(in the rows, 128 means zero)
One turn sends every row of this set to another row. A few are shown first. Where does it send the rows asked after them?
J945: 154, 134, 123, 88, 107, 125, 112, 132, 148, 144, 117, 112, 128, 111, 133, 127, 139, 145, 135, 114, 99, 145, 147, 93, 124, 125, 122, 122, 148, 95
J735: 99, 89, 127, 142, 97, 118, 132, 117, 133, 130, 121, 134, 138, 126, 142, 130, 166, 117, 130, 128, 128, 128, 136, 132, 123, 142, 153, 146, 92, 131
J977: 137, 140, 112, 121, 136, 156, 119, 131, 98, 162, 115, 88, 127, 124, 125, 142, 113, 139, 141, 116, 138, 131, 116, 130, 115, 142, 130, 137, 145, 148
J211: 86, 83, 115, 96, 103, 134, 120, 122, 139, 134, 110, 123, 136, 123, 141, 130, 100, 137, 140, 116, 150, 136, 110, 118, 125, 130, 128, 141, 86, 121
J458: 158, 131, 115, 118, 116, 146, 128, 119, 129, 156, 115, 120, 126, 131, 118, 134, 95, 139, 137, 108, 138, 118, 149, 116, 106, 147, 100, 151, 135, 137
J467: 136, 90, 106, 129, 101, 137, 119, 99, 140, 98, 93, 160, 148, 123, 160, 137, 139, 134, 126, 129, 109, 122, 127, 130, 132, 137, 141, 143, 119, 121
J464: 137, 127, 117, 123, 143, 101, 122, 132, 129, 139, 130, 129, 109, 116, 164, 135, 131, 126, 120, 131, 84, 133, 113, 119, 133, 159, 145, 118, 102, 85
J218: 141, 95, 145, 114, 116, 125, 101, 125, 113, 142, 126, 101, 155, 113, 141, 122, 158, 125, 124, 120, 111, 111, 129, 104, 102, 133, 155, 138, 155, 131
J332: 151, 111, 129, 117, 102, 120, 118, 126, 145, 140, 126, 139, 130, 126, 144, 115, 141, 137, 122, 113, 83, 99, 143, 105, 100, 128, 137, 142, 159, 142
J510: 141, 139, 117, 111, 126, 146, 132, 129, 112, 163, 103, 101, 110, 129, 132, 149, 120, 140, 136, 93, 121, 132, 144, 124, 103, 144, 109, 144, 148, 132
J251: 138, 128, 113, 129, 114, 122, 124, 122, 116, 135, 119, 136, 131, 127, 130, 115, 144, 130, 144, 114, 69, 86, 125, 117, 110, 137, 128, 142, 164, 135
J267: 137, 115, 117, 128, 131, 113, 99, 130, 170, 140, 146, 127, 124, 123, 139, 128, 122, 137, 115, 124, 100, 120, 98, 94, 102, 145, 133, 124, 92, 97
J863: 114, 106, 103, 137, 107, 128, 97, 104, 133, 86, 104, 158, 134, 107, 139, 147, 126, 154, 140, 135, 108, 129, 114, 125, 125, 150, 140, 138, 128, 125
J682: 94, 108, 89, 120, 84, 134, 131, 146, 124, 136, 117, 134, 115, 134, 143, 126, 100, 144, 153, 113, 120, 120, 111, 124, 124, 137, 122, 142, 85, 134
J212: 93, 83, 112, 143, 109, 113, 125, 97, 147, 130, 120, 137, 138, 115, 126, 131, 142, 133, 137, 139, 113, 110, 121, 124, 130, 137, 137, 144, 96, 150
J716: 132, 99, 120, 120, 158, 104, 123, 131, 133, 141, 119, 118, 122, 119, 165, 128, 122, 129, 100, 130, 100, 126, 121, 105, 126, 158, 152, 120, 92, 96
J760: 130, 118, 122, 119, 136, 141, 122, 119, 134, 151, 118, 104, 151, 137, 87, 104, 115, 143, 145, 125, 130, 102, 132, 92, 103, 124, 135, 123, 116, 112
J543: 101, 95, 109, 93, 102, 145, 136, 131, 138, 127, 92, 144, 120, 121, 163, 131, 95, 154, 127, 116, 129, 142, 122, 130, 144, 136, 137, 139, 102, 117
J669: 152, 126, 107, 106, 144, 144, 120, 135, 136, 125, 108, 129, 149, 139, 132, 96, 95, 144, 116, 143, 132, 128, 140, 102, 125, 127, 162, 116, 134, 129
J550: 113, 154, 85, 113, 134, 103, 133, 151, 114, 143, 128, 111, 126, 130, 120, 99, 130, 114, 146, 134, 102, 129, 136, 107, 136, 142, 127, 124, 131, 134
J507: 139, 134, 118, 92, 139, 134, 122, 121, 133, 152, 116, 114, 129, 132, 146, 133, 105, 115, 120, 115, 154, 154, 140, 127, 116, 134, 124, 139, 146, 154
J815: 127, 124, 107, 130, 160, 135, 120, 118, 134, 134, 114, 122, 139, 135, 137, 125, 132, 121, 122, 120, 94, 110, 81, 116, 119, 148, 137, 124, 101, 77
J322: 119, 101, 99, 104, 77, 147, 105, 133, 132, 121, 115, 132, 136, 122, 151, 137, 99, 146, 152, 117, 132, 133, 95, 120, 125, 129, 122, 139, 99, 116
J996: 137, 111, 127, 131, 117, 135, 104, 123, 104, 131, 129, 113, 167, 123, 116, 109, 148, 116, 141, 126, 114, 92, 111, 108, 106, 142, 144, 145, 152, 128
J865: 109, 108, 106, 96, 84, 146, 116, 132, 116, 130, 104, 121, 125, 123, 165, 147, 121, 139, 155, 106, 119, 144, 95, 134, 130, 125, 130, 133, 107, 106
J746: 112, 115, 121, 126, 103, 141, 113, 111, 143, 97, 102, 159, 129, 125, 157, 147, 156, 139, 129, 117, 112, 147, 120, 139, 118, 136, 157, 135, 131, 112
J668: 99, 134, 128, 120, 141, 113, 136, 127, 126, 140, 119, 140, 119, 108, 125, 110, 141, 136, 124, 128, 84, 112, 135, 124, 136, 152, 148, 141, 168, 140
J47: 137, 135, 103, 139, 133, 120, 109, 148, 154, 125, 143, 145, 122, 131, 142, 117, 117, 133, 113, 130, 102, 122, 102, 103, 113, 164, 142, 128, 94, 95
J446: 147, 153, 98, 110, 111, 135, 111, 132, 135, 130, 119, 122, 140, 120, 103, 114, 127, 139, 155, 121, 100, 122, 125, 96, 126, 138, 107, 130, 146, 93
J954: 133, 143, 97, 114, 127, 143, 130, 131, 135, 156, 118, 116, 130, 114, 113, 124, 104, 132, 128, 119, 135, 129, 131, 117, 137, 159, 94, 158, 144, 149
J787: 131, 140, 116, 98, 127, 142, 138, 135, 138, 169, 112, 106, 118, 115, 137, 134, 126, 129, 115, 106, 131, 150, 142, 125, 133, 147, 110, 150, 150, 142
J105: 132, 132, 106, 99, 119, 100, 128, 152, 148, 149, 137, 118, 127, 129, 137, 96, 124, 120, 121, 134, 119, 142, 159, 94, 128, 131, 137, 124, 122, 141
J351: 125, 147, 94, 109, 149, 136, 115, 125, 112, 140, 113, 110, 130, 129, 125, 132, 96, 120, 137, 119, 143, 139, 120, 125, 117, 147, 112, 142, 150, 156
J171: 159, 125, 128, 114, 121, 155, 121, 122, 125, 166, 125, 104, 137, 127, 130, 133, 101, 135, 130, 125, 157, 132, 133, 126, 115, 135, 133, 140, 133, 150
J373: 114, 120, 135, 118, 144, 126, 106, 120, 125, 108, 122, 145, 159, 124, 114, 101, 123, 119, 122, 132, 136, 115, 128, 109, 109, 154, 155, 144, 160, 127
J345: 83, 92, 103, 154, 106, 115, 112, 130, 118, 118, 117, 121, 133, 113, 128, 136, 154, 138, 136, 128, 116, 119, 121, 116, 116, 157, 144, 146, 100, 144
J317: 106, 114, 144, 104, 153, 114, 109, 119, 110, 118, 111, 125, 142, 110, 136, 120, 139, 123, 120, 125, 119, 130, 135, 114, 114, 150, 162, 135, 170, 125
J426: 74, 100, 113, 141, 113, 127, 128, 119, 146, 134, 113, 125, 125, 126, 135, 136, 172, 134, 128, 115, 106, 126, 113, 129, 113, 130, 151, 139, 107, 144
J30: 111, 103, 90, 136, 112, 144, 107, 124, 128, 92, 85, 142, 135, 123, 157, 144, 151, 150, 123, 112, 95, 128, 111, 122, 114, 143, 143, 140, 133, 127
J303: 69, 101, 106, 101, 113, 139, 126, 128, 118, 134, 100, 113, 129, 128, 138, 135, 117, 132, 151, 106, 136, 138, 96, 129, 126, 132, 129, 138, 96, 113
J853: 98, 100, 107, 104, 84, 127, 141, 140, 124, 148, 112, 127, 107, 130, 165, 135, 114, 138, 146, 109, 116, 134, 124, 133, 130, 128, 132, 136, 88, 128
J572: 141, 94, 121, 116, 151, 120, 104, 120, 158, 138, 120, 117, 134, 118, 154, 132, 119, 140, 100, 125, 102, 120, 103, 95, 112, 144, 143, 121, 96, 93
J319: 113, 125, 132, 120, 127, 120, 130, 131, 158, 136, 132, 155, 130, 116, 120, 96, 128, 138, 110, 132, 105, 110, 143, 111, 125, 148, 150, 148, 157, 148
J934: 86, 113, 90, 109, 109, 155, 134, 140, 124, 119, 89, 142, 121, 127, 146, 128, 97, 154, 138, 112, 121, 133, 103, 131, 140, 144, 131, 142, 106, 115
J796: 126, 130, 118, 126, 144, 110, 119, 117, 135, 147, 133, 120, 119, 124, 143, 137, 141, 119, 137, 122, 82, 120, 90, 121, 123, 145, 132, 118, 100, 80
J909: 131, 137, 101, 104, 162, 139, 128, 135, 100, 130, 92, 108, 135, 132, 140, 112, 115, 142, 130, 135, 107, 133, 130, 116, 134, 129, 163, 108, 148, 120
J110: 122, 126, 100, 142, 157, 127, 125, 142, 134, 128, 123, 133, 135, 142, 137, 110, 121, 120, 110, 126, 107, 111, 98, 109, 116, 164, 146, 130, 89, 92
J579: 121, 112, 136, 103, 145, 129, 128, 119, 119, 164, 105, 82, 131, 126, 114, 125, 137, 145, 140, 115, 112, 121, 141, 101, 107, 117, 146, 112, 128, 106

J171 moves to J510
J934 moves to J211
J909 moves to J760
Where do these go?
J996 moves to J332
J746 moves to J345
J796 moves to J47

